Look-ups in named tables: a row name and a column name give one cell, copied from the table.

lelil
fields: zan, zakop, mun
bebug: [232, 40, 166]
pazazi: [110, 79, 115]
fipu: [18, 99, 97]
zil: [12, 128, 177]
lovel: [115, 27, 175]
viv: [114, 68, 185]
vum: [15, 129, 179]
zum: [225, 25, 203]
dogu: [222, 48, 218]
mevulo: [7, 151, 128]
pabosud: [220, 56, 210]
rav: [5, 132, 158]
zatuzu: [230, 47, 135]
vogaded: [6, 222, 18]

bebug, zan: 232
fipu, zakop: 99
zum, zan: 225
pazazi, mun: 115
viv, zan: 114
pabosud, mun: 210
fipu, zan: 18
dogu, zan: 222
viv, zakop: 68
fipu, mun: 97
zil, zan: 12
pazazi, zan: 110
mevulo, zan: 7
zum, mun: 203
vum, zakop: 129

sut:
         romisok   fip  lobofin   vep   vot
mazo        6476  1423     4345  3259  4770
rog         3896  3945     3588  3542  3677
soso        6101  1171     5142  4192  5291
nizara      4918  3462     3167  2718  3582
gafur        603  7649     1985  3272  1831
kotezog     2602  5839     2348  2833  2505

What is the romisok of gafur in sut? 603
What is the vot of nizara in sut? 3582
What is the lobofin of kotezog in sut? 2348
What is the lobofin of rog in sut? 3588
What is the vot of rog in sut? 3677
What is the fip of gafur in sut? 7649
What is the lobofin of mazo in sut? 4345
What is the vot of gafur in sut? 1831
What is the fip of mazo in sut? 1423
What is the lobofin of soso in sut? 5142
What is the vep of mazo in sut? 3259
What is the romisok of mazo in sut? 6476
What is the lobofin of nizara in sut? 3167
What is the fip of soso in sut? 1171
What is the vep of soso in sut? 4192

Table kigesub
,sopo,tizapir
sogade,-39.5,21.9
sep,-66.3,52.4
zam,-54.2,15.4
tipel,-51.6,24.1
vis,-81.0,57.0
vebig,-90.9,-26.9
vaveto,-61.9,54.3
vifupig,-72.6,43.5
godig,-65.3,82.0
benudi,-95.0,-57.9
totut,-46.2,9.8
niz,-70.2,53.4

tizapir of sep is 52.4
tizapir of totut is 9.8
sopo of vebig is -90.9
sopo of vis is -81.0
sopo of sep is -66.3
sopo of niz is -70.2
tizapir of niz is 53.4
tizapir of vis is 57.0
Row with the largest sopo: sogade

Table dar
,bap,likap,guv,bip,tus,koba
nisedu,0.936,3.150,8.674,1.614,1.907,2.517
vakibir,9.095,2.498,2.293,7.857,6.776,3.487
fudad,8.351,1.721,2.476,9.264,6.576,4.724
fab,0.745,4.289,8.373,1.537,1.310,2.032
ramu,6.292,7.512,2.752,5.110,8.282,8.175
sulozop,2.941,9.117,3.499,2.430,7.300,8.636

fab, tus -> 1.310
fab, bip -> 1.537
nisedu, tus -> 1.907
nisedu, bip -> 1.614
nisedu, koba -> 2.517
ramu, bap -> 6.292
fab, guv -> 8.373
ramu, tus -> 8.282
fudad, bap -> 8.351
fab, koba -> 2.032

fesu =
	mele	vipe	duka
kuf	49.40	46.51	56.64
der	46.58	29.87	36.92
lapase	62.24	16.75	47.30
kururi	55.27	35.84	57.12
fek	41.83	33.30	58.34
gor	39.97	20.25	44.64
padeti	48.20	84.18	31.31
mez	53.27	15.09	64.53
bog	64.71	9.36	52.02
kazone	55.56	45.44	39.27
felud	50.19	79.45	40.19

mele of kuf = 49.40
duka of felud = 40.19
vipe of kururi = 35.84
vipe of fek = 33.30
mele of mez = 53.27
duka of kuf = 56.64
mele of bog = 64.71
duka of padeti = 31.31
vipe of felud = 79.45
vipe of kuf = 46.51
vipe of kazone = 45.44
mele of felud = 50.19
duka of lapase = 47.30
duka of gor = 44.64

pilu =
         bugotu    gif    fet   filu
vemutoz    3177  -3852  -1639  -8739
luki       -241  -4662  -4865   3790
zel        1327   -881  -8761   5374

What is the filu of vemutoz in pilu?
-8739
What is the fet of zel in pilu?
-8761
What is the bugotu of zel in pilu?
1327
What is the gif of vemutoz in pilu?
-3852
What is the fet of luki in pilu?
-4865
What is the bugotu of luki in pilu?
-241
What is the filu of zel in pilu?
5374
What is the gif of zel in pilu?
-881
What is the fet of vemutoz in pilu?
-1639

Table zofe
,bipoman,bazanob,golegup,suke,mol,gikiz
sazama,163,151,153,160,92,129
kipaz,138,135,130,130,166,144
tesi,139,152,162,174,110,140
digu,151,149,154,160,115,136
sufene,158,133,124,108,155,138
vosok,142,155,166,182,93,138
ruri,158,127,112,102,171,134
vosuv,140,168,191,212,59,140
nit,118,138,143,147,168,154
lut,106,156,173,189,133,159
kubef,138,141,145,152,139,141
lolu,169,117,104,96,167,125

vosok, bazanob -> 155
kipaz, suke -> 130
kipaz, bazanob -> 135
kubef, bipoman -> 138
lolu, golegup -> 104
lut, golegup -> 173
vosuv, suke -> 212
sazama, bazanob -> 151
ruri, gikiz -> 134
lut, bazanob -> 156
kubef, golegup -> 145
sazama, suke -> 160
sazama, gikiz -> 129
tesi, bazanob -> 152
vosok, suke -> 182
vosuv, bazanob -> 168
sufene, bazanob -> 133
ruri, bipoman -> 158
ruri, golegup -> 112
Which row has the largest bazanob? vosuv

gadeped
columns: rarefe, dibav, sivero, fesa
suduf: [57678, 79235, 36872, 45881]
fis: [60973, 79946, 33514, 58568]
lovefab: [66907, 16933, 58564, 75293]
vikos: [48125, 35333, 72439, 52562]
vesoves: [80125, 50622, 28434, 78675]
zuz: [25746, 57309, 86750, 27162]

What is the rarefe of suduf in gadeped?
57678
What is the dibav of lovefab in gadeped?
16933
What is the sivero of vikos in gadeped?
72439
What is the sivero of fis in gadeped?
33514
What is the rarefe of zuz in gadeped?
25746
What is the fesa of suduf in gadeped?
45881
What is the sivero of lovefab in gadeped?
58564
What is the sivero of vesoves in gadeped?
28434
What is the sivero of suduf in gadeped?
36872
What is the fesa of vesoves in gadeped?
78675
What is the dibav of fis in gadeped?
79946
What is the rarefe of vesoves in gadeped?
80125
What is the fesa of vikos in gadeped?
52562
What is the fesa of lovefab in gadeped?
75293

pupe:
	bag	gidoga	mor	vasepob
moso	29199	22792	85519	26087
pon	27262	37773	47017	30546
potet	45576	44234	48433	46251
sufuban	41607	44016	53259	41459

gidoga of moso is 22792
gidoga of potet is 44234
vasepob of sufuban is 41459
bag of sufuban is 41607
mor of sufuban is 53259
vasepob of potet is 46251
gidoga of sufuban is 44016
mor of pon is 47017
vasepob of moso is 26087
mor of potet is 48433
bag of potet is 45576
Which row has the largest bag? potet

biti
         bav  fogop  zudak
gir      225    253    246
gik      218    244    237
nafad    205     69    214
zulon    216    239    165
tomin    213     51    224
gadason  208     65    217

What is the fogop of nafad in biti? 69
What is the zudak of gik in biti? 237
What is the bav of gik in biti? 218
What is the zudak of gir in biti? 246
What is the zudak of gadason in biti? 217
What is the bav of nafad in biti? 205
What is the fogop of gadason in biti? 65
What is the zudak of nafad in biti? 214
What is the fogop of gir in biti? 253
What is the zudak of zulon in biti? 165
What is the fogop of tomin in biti? 51
What is the fogop of zulon in biti? 239
What is the bav of zulon in biti? 216
What is the bav of gir in biti? 225
What is the bav of tomin in biti? 213
What is the zudak of tomin in biti? 224

